(in the rows, 128 means zero)
These are runs of 7 systems, one row a step. Runs of the same system follow the same rule from any start.
simu, run 1:
[[162 118 121 113 106 147  77 149 114  76 146  80 142 158  92 146 123  78
  141 126 171 159  71 153 131 146]
 [169 157 119 159 126 134  93 104 125  95 142 131  95 169 191 131 166 131
  184 118 150 161 101 166 107 166]
 [117 171 108 151 141 151 155  98 141 184 135 155 125 127 170 120 198 176
  149 148  98 146 121 166 108 104]
 [ 99 123 108 113 137 147 169 161 120 179 126 141 156  98  64 154 198 125
   99 135  92 121 114 137 124  90]
 [140  88 119 118 137 102 129 194  91 103  98 148 116 130  72 173 165  83
  118  89 133 107 118 104 124 161]
 [163 114 135 155 144  66 132 133 102 105  91 174  68 147 174 138 123 142
  151 101 135 103 156  95 122 181]
 [121 134 133 142 139 105 186  76 143 163 114 161 106 105 170 107  94 189
  126 143 104  96 181  99 138 110]
 [ 83 111 128 104 113 149 166 117 147 152 130 107 159  76  80 124  71 126
   86 134 111 105 157  98 161  76]]
suvi, run 2 (8 x 26):
[[ 73 163  86 178 106 144 153 117 130 175 112 141  98 101 175 122 160 142
  152  91 102 149 138 136 118  86]
 [ 98 136 114 146 116  76  81 152  77 173 122 127  95 141 157  41 112 140
  141 154 133 160 116 116 125 123]
 [159 111 130  91 131 120  80 132  99 139 188 146 121 113  87  71 164 107
   96 152 112 148 132 156 152 181]
 [ 84 159 113 105 134 185 124 148 142 126 119 160 144  99 122 153 179 101
   97 101 115 127 155 198 167 164]
 [ 61 172 140 123 160 133 118 177 119 133  54 131 165 159 172 136 108 143
  123 152 161 117 124 157 134 127]
 [153 117 179  93 173 106 110 156 129 128 129 113 182 172 107 108 116 143
  111 200 143 114 105 115 100 127]
 [154 108 172 105 149 159 144 124 194 102 172 126 179 120  84 154 167 102
  110 116  94 113 143 118  92 119]
 [ 98 151 152 171 132 149 151 123 191 101 102 134 133 135 191 161 143 124
  155  71 119 118 157 111  84 108]]
suvi, run 3, 8 rows:
[[109 158  82 165  94 158 161  98 132 151 119  88 125 131 151 153 126 150
  169 136 144 157  77 138 117  55]
 [120 105 108 149  89  95  84 158  92 134 142  82 114 137 105  89 104  95
  152 120 145 165  80  89 102  95]
 [178  91 119 121 111 102  87 138 100  90 165 143  81 118  95 118 146  79
  126  86 128 138 133 123 141 194]
 [141 140  87 128 133 147 159 120 107 116  98 173  91 111 139 192 169 132
  126  98 134 110 141 177 174 177]
 [ 87 144  94 127 142 116 172 156  81 176  54 133 130 134 128 161 118 170
  123 165 147 111 103 134 154 101]
 [114  87 148  95 138  88 128 168 102 158 124 110 159 122  61  97  88 127
   89 172 124 107 123  76 126 100]
 [138  94 170  97 132 131 134 124 169  99 162 144 143  92  89 122 106  93
   84  95  97  95 191  97 143 153]
 [118 154 141 138 136 156 162  72 177 101 112 153 120 115 193 153  92 153
  128 105 126  95 186 143 152 142]]
rok, run 4:
[[216  93 128 101 135 128 153  75 131 130 189 133 117 115  76 138 157 148
  118 161 110 120 121 128 137 142]
 [155 143 129 122 160 169 169 126 153  94 105 150 150 139 130 220 188 132
  137 115 135 105 120 166 121 147]
 [136 137 147 125 142 120 122 141 120  81  76  95 148 186 159 168  70 137
  151 153 194 114  92 128 127 133]
 [208  88 126 138 110  85 121  94 107 112 165  92 100 149 104 116  97 138
  160 151 142 141  88  86 107 117]
 [172 116  86 159 109 147 168 103 130 124 146 138  92 109 110 186 196 120
  157  82 109 134 102 131 112 123]
 [ 93 155  89 146 111 151 142 149 106  98  60 121 113 138 158 194 112 116
  149  93 176 123 106 159 158 135]
 [147 110 104 125 100  94 109 106  80 115 118 102  84 135 133 102  37 136
  134 149 170 131 117 116 176 150]
 [196 103  97 125 106 128 159  56 119 141 181 149  75  94 107 126 145 148
  129 130 101 126 142 131 158 149]]
gume, run 5 (8 x 26):
[[149 135  82 105  99 168 100 115  97 118 165  96 127 122  84 138 144 106
  124 146 154 165  75 189 171 141]
 [163 151 131 122 133 174 118  88 160  75 148 151 118 129 162 162 157 114
  135  98 135 129 150 191 151 191]
 [128 166 161 131 182 122 135 124 140 122  85 156 146 173 203 140 134 176
  143 163 147 108 141 153 113 152]
 [124 141 111 110 157 127 160 142  95 180  96 124 158 147 105 145 145 179
  117 207 141 124  80 147 130  94]
 [140 115  75 116 113 163 170 134 109 133 127 125 129  99  64 203 175 114
  119 111 124 127  94 157 155 115]
 [166 110 127 141 134 125 148 133 134  61  99 151 100 138 141 205 144 105
  146  68 144  98 141 123 130 173]
 [174 118 155 137 151  84 151 108 120 101  92 126 117 173 165 149  70 172
  155 166 164  98 124  90 115 136]
 [132 132  95 132 103 131 167  82 113 162 124  83 127 124 119 137  70 175
  140 178 149 134  91 121 153  65]]
mar, run 6 (8 x 26):
[[ 95 164 136  91 143 154  90 149 117 153 126 103 183 146 124  94 124 140
  106 196 152 151  96 183 144 119]
 [181  96 128  94 121 154 128 114 142 121 197 108 153 113  45 136 166 105
  111 143 114 140 103 138 127 123]
 [148 131 128 159 108 163 132 106 179  72 149 128 116 125 147 173 162  88
  160  50 120 138 138 129 101 140]
 [107 170 155 156 151 118  83 154 139 118 103 130 135 183 208  98 142 133
  165 129 148 149 117 145  81 143]
 [157 113 142 123 154  84 120 143 102 181 151 124 145 154 102  82 158 162
  135 195 114 139  90 102  80 101]
 [156  89 104 145 120 107 186 130 121 147 133 149  97  96  75 169 177 123
  130  91  88 109 126  80 105 105]
 [ 91 135 126 153 133 105 134 162 119 102  66 169  93 128 172 155 125 108
  132  61 134  98 172 110 134 161]
 [111 132 156 110 149  82  95 137  97 142 103 138 124 146 161  64  60 158
  112 179 150 113 153 113 147 156]]
rok, run 7, 8 rows:
[[131 144  95 100 115 199 156 100 140 103 131 114 148 105 102 196 127 121
  115 129 147 124 114 190 182 133]
 [163 126 131  84 134 149 103 124 112  76 122 111 146 150 114 156  82 118
  110 161 180 119 111 175 180 183]
 [220 116 146 109 143 121 112  81 129  92 169 130 112 160 130 126 130 147
  141 170 148 128 114 147 133 179]
 [195 145 121 135 152 147 162  86 139 123 136 135 125 160 143 179 186 168
  166 156 137 131  89 164 106 130]
 [146 136 104 134 141 126 157 150  98 119  73 107 139 173 123 201 137 149
  158 157 172 120  62 140 118 112]
 [179  88 113 134 121  74 133 147  74 104 104 115  92 157 102 162 102 126
  149 128 165 117  86  86 125 140]
 [184 104  99 165 106  98 158  93 111 102 127 145  56 126 143 162 134 131
  170  80 128 120 128  93 121 149]
 [120 148  80 168  98 148 178  81 131 120  93 125  84 115 172 184 107 149
  164  89 145 123 126 137 149 108]]
Nad, run 8:
[[ 92 143 144 156  96 148  92 119 175 110 152  73 148 134 157  88  85  99
  156 104 133 162 121 107  93  79]
 [ 89 150 113 142 100 133  86 149 107 141 119  70 145 155 144  91  95 120
  156 154 162 173  72 138 114  84]
 [143 121 106 130 113 119  79 162  89 147 156  89 137 151  87  98 163 107
  146 154 142 178  59 137 102 111]
 [153 127 122 156 130 118 113 144 129 149 160 128 122 147 121 119 222 121
  164 119 102 162  86 120  56 106]
 [124 146 130 165 160  92 143 144 117 171 103 160 115 162 171 119 190 170
  163 144 112 135 111 111  66 110]
 [136 109 135 127 165  64 150 157  86 186  98 160 118 143 119 101 145 177
  118 180 110 106 124  91 108 119]
 [131  84 151 117 147  86 161 154 121 167 129 155 134 103  71 118 147 130
   95 130  82  93 155  64 106 111]
 [ 80 108 156 145 131 101 148 163 155 130 102 151 131 103 129 127 118 108
  111  75  93  95 182  62  97 108]]
Nad, run 9 (8 x 26):
[[159 107 111 119 128 125 136 117 117 119 151 186  80  87 108 139 176 109
  108  83  97 115 171 143 160 192]
 [122 149 138 140 136 144 148  76 167 121 135 180 101  98 187 119 134 148
  119  96  99 111 203 147 150 164]
 [ 92 157 139  96 144 154 142  96 138 141 107 145 146 110 162 110  76 163
   94 166 139 102 174 164 189 144]
 [124 121 146  64 136 168 120 129 139 110 144 115 176 110  76 135  93 113
   68 158 139 109 144 164 183 149]
 [140 127 160 107 125 182 112 125 187  56 155 106 170 130 113 166 124  78
  116  93 135 125 139 150 126 148]
 [141 156 147 145 127 158 112 101 166  60 114  96 142 171 186 164  90 122
  169 116 174 134 116 148 117 141]
 [174 136 106 125 115 136 127  89 104 105 124  85 120 163 139 152  80 153
  159 177 185 139  67 155 150 125]
 [182 114  76 121 106 151 157 105 106 130 148 105 119 123  69 184 162 125
  141 141 141 142  65 153 144 112]]
pivo, run 10:
[[170 123 117 138 136  76  93 145  73 104  93 129  90 181 155 127 112 139
  162 147 173 132  89 125 126 174]
 [172 116 110 145 130  95 173  78 115 183 156 148  89 120 128 102 147 188
  145 165  96 130 125 103 117 104]
 [ 82 146  99 155 108 177 178 121 164 145 121 131 134  93 131 177 169 122
  136  78  99 131 132 133 116  74]
 [100 137 108 124 133 133 105 198  90 100  70 144 123 142 126 179 153  87
  124  90 157 126 111 156 148 174]
 [191  93 137 105 154  77 123 124  86 130 143 176  90 131 108 109 140 145
  108 155 119 103 145 120 149 197]
 [143 125 146 127 132 144 187  57 185 135 160 147 129  89 134 129 115 162
  114 124  86  98 185 106 133 110]
 [ 67 156 120 120 120 185 149 139 153 102  81 103 167 118 137 180  86 113
  115 110 153 115 136 154 159 104]
 [149 110 113  90 123 115  89 162  66 106 117 107 132 146  82 134  98 108
  110 165 177 133  86 151 171 168]]
simu, run 11:
[[132 121 129 105 160 121 164 134 116 137  99 196 113 104 124 156 155 144
   91 121 108  82 178 140 168 178]
 [109 121 157 101 168 118 168 146 137 115  78 173 142 114 131 160 103 140
   88 124 124  66 188 115 157 159]
 [107 121 166 107 157 108 151 145 137 104  70 132 155 137 140 152  48 143
  101 143 152  75 160  95 142 132]
 [130 123 162 119 131 115 145 113 142  97  97  88 150 153 143 140  27 147
  131 155 170  98 128  93 136 103]
 [129 138 134 139 100 146 133  89 152  96 129  61 145 146 149 137  45 137
  154 145 168 135 102 111 127  81]
 [119 148  98 145  82 166 113  97 138 117 141  58 135 137 141 130  83 119
  161 135 162 171  76 147 134  77]
 [134 153  77 142  89 168 102 106 109 132 156  84 119 133 127 133 147 115
  155 138 150 184  62 181 142 108]
 [155 148  76 135 113 167 119 112 109 134 157 129 107 128 123 150 205 120
  149 123 129 169  83 195 140 143]]
gume, run 12 (8 x 26):
[[106 167 130  98 131 199 142  91 164 134 141 101 183 122 130 136 109 152
  108 174 139 134 124 186 162 102]
 [ 79 170 120 124 137 188 120 165 146 114  98 123 175 140 142 178 175 103
  128 113 142 138 107 188 123 123]
 [165 130 154 112 169 127 105 178 124  92 112 133 161 181 115 170 184 115
  137 143 154 127  88 152  96 165]
 [207 113 148 117 165 133 170  92 149 118 154 130 149 154 107 175 169 163
  142 169 121 113 100 127  96 124]
 [141 140 101 170 128 141 202  91 147 147 111 133 110 127 150 191 168 165
  168 116 116 122 110 117  98  80]
 [129 127  80 170 113  93 142 154  71 135  75 132  79 149 146 165 149 134
  170 104 150 134  83 114 117 120]
 [198  96  90 127 108  90 123 107  62 117 137 130  68 138 111 134 108 135
  143 140 153 130 102 121 160 170]
 [161 128 103 127 107 140 158  45 126 119 141 139  80 102 151 134  77 157
  128 131 133 114 161 146 189 153]]
mar, run 13 (8 x 26):
[[ 66 141 134 122 139 113 105 193 102 144  75  97 170 162 131 114  91 123
  128 158 163 133  93 120 114  89]
 [143  81 113 104 102 103 105 157  84 138 158  98 131 115  41 103 113  93
  106 139 127 139  96  95 134 115]
 [130 105  93 153  70 131 122 106 131 106 158 119  75  84 116 128 116  82
  140  50 115 143 145 109 147 130]
 [ 71 174 110 154 110 138  82 126 119 137 118 141  98 123 201  80 121 122
  143 101 130 160 153 164 145 148]
 [123 150 130 104 146 126  98 122 107 185 161 145 137 125 128  57 160 159
  104 193 110 148 129 168 142 140]
 [166 110 124 108 138 155 169  90 154 148 182 159 133  88  77 141 191 138
  104 132  73 116 151 134 132 127]
 [115 145 156 134 153 160 157 124 187  87 107 164 141 123 167 180 158 116
  124  73 113  99 177 140 114 154]
 [116 150 194 115 179 114 104 149 155 105  99 127 179 181 175 112  99 145
  127 167 150 109 139 125  98 141]]
pivo, run 14 (8 x 26):
[[106 157 146 151 119 145  69 138 163 131 174 114 142 139 156  72 180  97
  147 104 108 180 120 148  82 120]
 [105 168 164 144 161 123  78 163 142 132 122 144 150 171 187  86 179 126
  146 135 124 153 125 148  75 144]
 [112 146 168 120 181 106 114 165 130 174 122 153 166 160 141  89 186 160
  123 174 106 130 126 125  76 121]
 [ 99 120 172 119 160 123 135 175 159 159 137 137 184 128  96 112 174 122
  105 135  87 117 136  94  71  90]
 [ 87 111 179 125 148 108 108 200 153 113 106 125 172 135 110 120 126  85
  109  97 119 110 152  78  79 113]
 [ 97 104 173 121 143  69  98 182 115 130 100 131 138 140 128  77  77 114
  108 132 131 111 157  68 109 129]
 [ 84 111 145 127 117  93 115 134 125 170 138 122 130 107 123  46  74 135
  104 144 104 126 162  75 126  91]
 [ 51 138 128 136  90 138  92 143 140 154 143 102 140  96 128  58  93  96
  112 105 110 154 151 114 134  91]]

Name the system that made each run.
run 15 (2 x 26):
[[ 98 144 172 108 140 164  79 148 178 115 169 136 174 123 132  83 160  89
  102 111 100 144 161 152 111 145]
 [105 140 173 109 166 115  64 188 126 137 130 137 172 165 134  74 160 113
  111 157 125 146 124 141  96 149]]
  simu
run 16 (2 x 26):
[[116  99 120  88 123 126 160 140 105 141 109 104 159 109  61 150  65 130
   87 164 142  98 118 103 167  97]
 [110 115 118 118  91 172 147 123 158  80 132  91 148  95  87 184  83  79
  113  80 143 113 132 120 157 109]]
  gume
run 17:
[[134 175 114 113 151 174 149  89 133 132 116 146 143 139 172 156 147 173
  129 169 145 127 127 205 164 151]
 [ 87 156 117 119 133 154 134 152 126 161 109  82 185 147 111 136 127 142
  129 178 148 144  74 146 115  61]]
  suvi
run 18, 2 rows:
[[165 131 168 114 176 121 137 145 138 110 106 116 177 188 131 169 143 156
  144 183 156 111  85 128  84 124]
 [148 130 151 160 146 127 165 130 168 109 110 107 150 162 144 183 147 141
  173 118 132 120  94  93  57  80]]
  simu
run 19:
[[153 128  85 127  82 166 117  67 132 141 202 109  99  85 104 101 141 116
  131 120 111 166 120 159 157 126]
 [ 75 160  75 146  79 161  97 136 109 124 117 110 101 106 148 126 118  94
  136  83 146 164 117 173 170 132]]
  suvi
run 20, 2 rows:
[[161 133 133 101 117 153  94  89 134 129 193  81 156 137 107  89 108 136
  124 191 143 162  91 161 139 118]
 [158 132  97 141 101 178 149  91 155 127 182 101 131 111  99 169 182 112
  149 108 112 157  89 155 112  95]]
  mar
run 21:
[[110 137 171 103 136 185 129 103 206  86 150 110 185 110 125 142  94 106
  100 117 122 114 168 141 137 122]
 [120 163 161 144 132 159 126  92 188  80 116 100 155 159 196 145  79 137
  159 122 157 126 135 138 109 114]]
  suvi
run 22, 2 rows:
[[171 128 101 130 139 155 189  95 138 153 145 148 124 118 103 185 205 160
  136 142 102 124 104 152 118 108]
 [ 56 136  97 165 106 126 153 164 121 172  94 118 129 108 122 135 144 119
  138  92 110 136 116  96  99  54]]
  suvi
run 23, 2 rows:
[[ 97 171 121 128 106 158  60 120 127 103 134 106 128 143 178  88  97 108
  140 127 166 166 122 184 154 152]
 [159 147 124 107 119 157  80  96 125 129 184  96 145 146 128  88 128 131
  133 180 148 172  89 186 141 139]]
  Nad
run 24 (2 x 26):
[[ 70 136 115 156 104 124 143 107 142 157 122 158  92  81 167  89 107 128
  119  77  92 124 192 107 146 117]
 [ 53 143 123 119 109 155 148 108 148 167 130 130 141  75 132  91  84 136
   92 125 102 121 181 129 169  95]]
  rok
run 25, 2 rows:
[[156 124  82 130  75 144 115  66 112 123 174  87  93 109 120 107  78 129
  141 142 148 158 105 149 172 120]
 [106 167 103 142  96 172 102  85 141 102 138 129 100 115 189 118 109 115
  140  95 144 150 150 187 172 163]]
  gume
run 26 (2 x 26):
[[107 116 179 100 137 125 103 133 160 148 170 118 178 113 103  54 102 124
   87 156  97 126 164  99 111 107]
 [119 147 173 118 133 166  99  94 202  95 176 134 154 115 158  94 123 108
  114 102 106 131 187 145 124 152]]
  suvi
run 27 (2 x 26):
[[114 147 121 133 129 150 150  89 158 194 173 147 135  99 131  88 178 159
  123 151  73 144 148 143 116  91]
 [ 89 111 123 100 125 148 124 180 131 155 146 130 168  91  52 125 177  82
   81 108  93 131 128 128 127 110]]
  simu
run 28, 2 rows:
[[105 141 146 161 123 135 140 142 167  94  94  87 157 162 160 168 107 118
  169 104 152 129 103  97  73  76]
 [152 123 123 150 110 111  94 143 109 118 138  73 131 173 121 124 123 120
  172 148 162 166  50 110  85  93]]
  gume
run 29 (2 x 26):
[[100 111 121 108 142  99 106 189  81 137 101 177 103 108 107 114 151 100
   91 100 118 111 160 133 162 186]
 [158 106 153 110 128  98 112  90 132 113 159 155  97 109 138  77  75 135
  103 131 113 105 191 108 161 179]]
  mar
run 30:
[[121 130  77 134  94 178 164  87 138 155 168 134 108  68  97 147 166 122
  116 102  90 142 133 156 160 105]
 [ 97 142 123 152 131 118 115 167 124  99  82 171  92 129 174 149 156  96
  138  54 127 122 164 134 126 179]]
  gume
run 31:
[[192 101 153  75 153 120  95 127 116 114 178 135 146 135  70 109 149 118
   98 170 127 127 120 145 142 178]
 [190 114 136 148 110 145 161  53 182  88 173 124 105 115 140 158 130 132
  157  92 111 124 146 107 107 124]]
  mar
run 32 (2 x 26):
[[150  81 172 113 125  97 112 128 148  90 154 125 127 114 102 104  70  98
  104 102 119 100 178  69 129 153]
 [173 129 138 126 126 154 161  50 169  92 150 152 104 109 160 155 107 147
  129 107 121 102 178 141 159 163]]
  suvi
run 33, 2 rows:
[[190  88 173 119 146  99 159  84 162 120 167 144 125 122 112 114 112 155
  119 144  98  97 166  75 108 130]
 [ 83 139 143 146 117 154 176 106 183 114  96 101 157 115 153 159  65 138
  130 110 133 105 151  96 122  69]]
  pivo
run 34 (2 x 26):
[[157 119 162 110 123 157  87 126 172  63 175 127 144 121 113 131 138  67
  115  83 124 131 156 144 128 178]
 [136 152 170 153 124 140  91  93 187  95 164 107 139 156 195  89 113 124
  164 121 127 153 142 125  82 119]]
  mar
run 35:
[[155 112  86 126  89 148  97 131 106 110 176 113 106 108  78 136 177  74
  133  90 125 167  94 154 141 143]
 [ 97 138  85 145 113 138 114 173  92 105  77 145  94 123 141 170 154  87
  134  67 150 136 121 159 154 166]]
  suvi
run 36, 2 rows:
[[134 118 115 152 136  92 134 139 109 192 151 172  94 113 120  90 206 142
  133 122  75 144 139 105  92 122]
 [ 86 139 139 145 158  98 146 151 128 190 111 181 124 113 154  87 175 157
  113 128  76 117 171 107 100 117]]
  Nad
run 37, 2 rows:
[[148 108 128 145  90 155 123 118 169  80 171  87 135 118  96 158 141  71
  149  66 122 149 115 102  95 102]
 [137 140 138 164 125  99 104 140 119  79  80 124  95 174 200 142 100 122
  176  99 171 131 115 119 108 157]]
  pivo
run 38:
[[177 109 167 103 155  84 125  93 119 119 135 137 119 147 140  92  64 169
  120 185 143 102 151 102 142 162]
 [114 133 131 125 112 153 169  70 166 157 154  91 155 101 122 115  74 164
  121 162 111 122 134 106 135  59]]
  pivo
